One vector is turned by the same rotation once a step. Each row is the vector after some number of steps, and that number follows the row.
The counts run from 0 to 321.
[116 169 129 121 139 136  93 150 101  80 135  92 124 137  95 167 108 134
 114 144 132 118 128 118 130 125 136 139 164 138 109 113 144  94 130 147
  85 160 123 125 118 142 166 156 126 174 113 119 149 168 162  74 102 131
 150 126  71 161] | 230
[110 135 173  93 147 171 112 102 114 105 117  85 162 139 117 121 103 197
 133 147  67 147 135 117 126 124 113 160 126 135 121 103 101 134 131 149
 133 165 136 146 108 137 155 101 136 183 102  85 147 139 134 115  95 113
 162 130 100 143] | 107
[ 93 125 112  84 109 177 135 137 121 148 116 125 145 101 120 155 127 147
 120 125  94 136 155  96 108 112 115 131 115 120 122 109 116 148 141 163
 109 209 135 168 145 139 155 117 132 134 129  85 107 147 116 109 125 125
 183 111  73 182] | 7
[117 149 147 126 126 157  98 124 121 136 118  88 151 162 133 153 109 178
 100 151  58 134 135  98 109 106 110 149 138 146 108  82 107 151 170 129
 136 171 142 140 130 122 143  92 140 163 109  82 142 138 120 121 106  95
 161 111 136 153] | 291
[111 135 106 135 144 137 171 118 148 100 133  68 108 154 119 168  96 145
 119 139  89 128 133 106 134 118 129 140 127 106 104 134 146 115 164 128
 118 151 122 133 117 134 171 133 149 141 100 107 133 151 160 101 122  80
 175 134  85 182] | 146
[131 141 107  85  96 171 114 139 127  96 142  86 147 112 122 144 131 185
 122 120 133 158 118  86 112 102 104  88 123  91 121 109 118 154 163 120
 122 184 148 144 125 126 164 103 131 150 135  96 122 157 128 109 132 109
 202 110 113 144] | 92
[ 96 139 102 133 138 144 130 130 151 132 150  88 126 194 114 183 101 126
 107 150  87 126 151 107 115  58 131 107 137 128  99  84 120 127 142 130
  98 166  85 128 146 127 117 134 119 130 116  87 139 139 142 108 134  85
 160 102 115 169] | 61
[117 162 126 112 155 145 139 136 121  72 128  73 122 115 117 164 105 134
 104 131 105 115 117 119 128 116 127 160 158 127 130 134 137 120 169 136
 114 166 138 139 126 157 197 138 139 161 115 119 136 182 165 104 103 114
 178 111  78 167] | 226
[130 156 106  98 118 134 123 136 130 124 170  87 149 160 122 139 121 155
 126 136 114 125 149 113 144  98  91  61 133  79 118  84 121 123 132 126
  88 170 107 131 133 126  91 127 125 141 158  89 147 176 137 100 144 126
 173 101 126 150] | 169
[ 91 138 110 144 151 146  96 151 122  83 170  77 139 189  86 167  85 145
 123 154 109 122 147 107 145  78 157  94 157 117  97 107 148 105 152 123
 109 136 133 109 118  90 150 146 125 148 136 109 131 140 150 108 116 107
 171 121 109 150] | 58
[111 152 144  91 139 139  89 153  84 124 138 111 181 131  98 161 107 150
 136 137  83 124 118 150 166 120 126 173 168 122 119 127 134 137 125 152
 118 182 120 119 138 141 180 111 124 168 129 110 130 168 142 114  78 132
 173 110  92 154] | 123
[126 170 144  91 115 175 149 115 121 122 142  98 147 121 122 138 131 159
 122 130 103 127 177  83 103 118  86 110 127 105 129  82 120 139 165 153
 111 186 121 147 127 158  96 117 155 139 111  85 164 160 133 110 138 126
 156 128 100 161] | 185
[ 90 124 127  89 129 168 129 118 126 124 109  83 156 141 113 139 112 182
 123 138  71 130 125  94 110  97 115 145 108 123 125 106 102 165 156 132
 148 192 142 155 144 136 158  98 128 142 105  81 122 138 115 138 114  95
 186 118 113 157] | 103
[118 144  88 111 136 132 125 129 119 127 157 129 126 152 100 181 114 145
 116 130 101 147 140 102 147 107 129 122 125 103  95 115 142  99 108 150
  79 164  80 130 127 135 149 139 112 126 117  98 135 150 151  85 131 102
 185 131  85 189] | 239
[ 81 133 136 102 123 164  73 146  87 130 144 136 153 130 115 151 109 186
 125 143  82 136 164  98 122 100 130 122 136 124 135  88 118 131 139 159
 106 176 131 138  95 102 150 137 112 148 167  79 133 143 120 108 117 147
 156 156  89 166] | 197
[ 72 132 100 117 153 135 121 137 127 112 144  58 142 194  83 133  93 148
 146 154 111 117 158 134 143 100 138  85 117 118 114 105 116 106 134 131
 109 151 133 144 128 127 118 158 111 151 136  87 129 146 145 101 128 113
 159 110 107 149] | 251
[129 182 125  99 169 102 139 127 119 105 140  98 122 124 129 174 118 162
  89 132  84 118 112 104 120 124  90 153 126 109 142 121 136 120 137 146
 112 180 110 146 119 173 160 125 131 133 116 100 152 196 155  99 111 116
 165 128  91 171] | 222
[101 140 135 114 146 126  77 161  98 122 105  85 148 138 129 160 115 157
 126 142  72 124 101 132 145 125 115 162 158 136 145 127 121 132 138 146
 114 161 162 152 115 110 186 127 114 181 164 106 123 168 128 115  92 136
 161 111  83 158] | 118
[112 132  94 128 137 147 152 137 122 118 159 127 126 137 116 194 101 132
 104 115  88 125 140  95 130  96 135 123 140  75  96 116 159 125 156 136
 108 167  93 120 127 131 166 134 130 124 142 103 126 160 149 112 130  85
 178 132  98 198] | 50
[121 143 109  60  78 174 135 142 136 121 161  96 151 104 123 155 135 158
 122 122 120 135 153 115 128 108  99 106 135 101 114 119 142 177 160 148
 116 178  97 140 134 138 158  87 143 136 119  98 115 161 130 106 134 123
 185 105  99 148] | 87
[121 135 138 103 106 199 123 125 113 118 138 103 170 123 110 146 106 168
 118 121 100 138 137  85 138 108 122 102 147  93  97 108 146 171 174 133
 136 178 133 134 137 133 161  80 160 146 139  99 123 141 128 120 114  83
 194 111 112 145] | 280
[ 91 151  98  73  90 138 126 157 120 142 151 103 129 138 123 157 132 161
 126 126 116 113 174 108 112 112  91  95 111 108 132 103 125 148 133 161
  89 186 110 153 116 129 134 129 132 118 154  75 131 171 110  86 156 139
 165 118  98 162] | 83
[ 99 160 131 108 135 102  74 169  93 105 156 120 143 123 110 176 117 156
  95 140 101 112 133 122 136 104 131 141 166 132 133 101 122 113 131 154
  94 170 113 121 111 118 154 142 108 154 161  90 144 178 135  96 114 146
 136 131  98 155] | 310
[112 146 120 100 103 168 128 143 129 110 167  62 182 148  96 139  95 145
 147 131 112 139 162 153 184  99 123  87 163  89 117 127 147 144 144 151
 107 144 106 127 131 121 139 114 134 168 137 104 122 156 142 104 129 119
 180 101 107 136] | 166
[123 142 114 127 139 157 102 122 149  90 144  57 148 176  98 145  93 158
 139 146 114 155 128 126 163 102 133 103 147 124  91 118 128 106 122 120
  99 134 124 127 141 122 141 128 127 177 117 112 132 147 156  97 113  94
 182  91  97 148] | 247
[ 82 157 153  81 109 175 123 144 110 101 135  56 161 133  92 110 102 169
 130 141 118 105 168 118 122 129 118 110 122 112 125 114 135 161 178 160
 144 162 135 152 100 147 140 111 155 141 114  88 130 147 146 116 126 118
 170 144 107 122] | 182
[112 135 131 115 159 138  73 143 100 125 117  79 173 163 101 139  96 186
 142 147  87 140 105 117 152 119 128 125 142 126 124  98  93 127 140 118
 128 162 161 144 123 121 157 119 112 175 149  98 120 146 134 130  88 103
 180 101 125 147] | 21
[124 160 135 116 152 126 111 123 124 120 134  95 157 141 131 171 122 151
  85 141  77 133  99 109 113  79 105 140 158 128 139  97 103 135 150 121
 128 188 126 136 163 144 130 108 107 159 129  87 145 165 145 138  98 114
 165  94 131 158] | 211
[113 175 151  95 161 123 113 129 112  86 133  75 153 142 100 151  98 154
 109 150 102 100 114 144 143 137 131 172 152 130 124 123 132 134 144 148
 134 170 117 131 121 166 175 109 120 161  91 101 144 190 169 105  90 121
 152 122  91 138] | 220
[ 99 153 117 111 112 152 128 148 139  93 138  18 129 151 134 145 119 154
 141 149 122 127 152 141 136 106  94 103 150 122 136 113 135 140 159 145
 106 127 143 139 107 114 157 126 144 168 141  99 135 175 129  88 136 141
 151 104 105 138] | 75
[ 93 147 102 102 103 144 150 143 156 109 131  35 120 145 149 152 125 135
 130 139 113 123 144 132 124 102  81 110 154 116 131 112 133 146 176 129
 109 158 137 148 124 117 157 125 149 161 137  98 139 174 122  96 151 137
 167  83 102 153] | 76
[129 153 160 108 149 139 103 127 119  94 135  72 152 117 144 151 108 171
 111 142  64 131 133 125 146 115  92 167 164 130 133 113 131 126 161 148
 118 149 138 130  96 121 165  96 141 180 140 107 151 170 138 114  95 124
 145 130 104 152] | 301
[122 144 144 117 162 154  87 125  89 146 140 126 188 154 112 146 105 167
 123 151  82 149 131 100 136  97 135 106 144 103 127  83  88 107 120 141
  95 178 143 148 144 138  93 141 104 154 155  90 128 139 149 121 109 116
 170 109 102 175] | 19
[ 99 149 120 129 164 156 169 115 142  92 150  91 125 151 110 165  92 124
 122 143  93 117 170 108 128 103 137 112 141 106 121 110 150  89 139 150
  86 155 118 131 125 153 122 165 135 148 108 107 156 151 159  91 130  99
 146 127  72 194] | 148
[ 92 138 111 100 110 145  97 149 129 114 150  86 139 179 101 152 104 145
 164 143 101 125 171 147 176 121 114 105 147 119 100 107 143 116 114 162
  71 136  99 118 112 102 135 128 133 156 130 101 133 145 131  81 129 128
 161 118  88 161] | 160
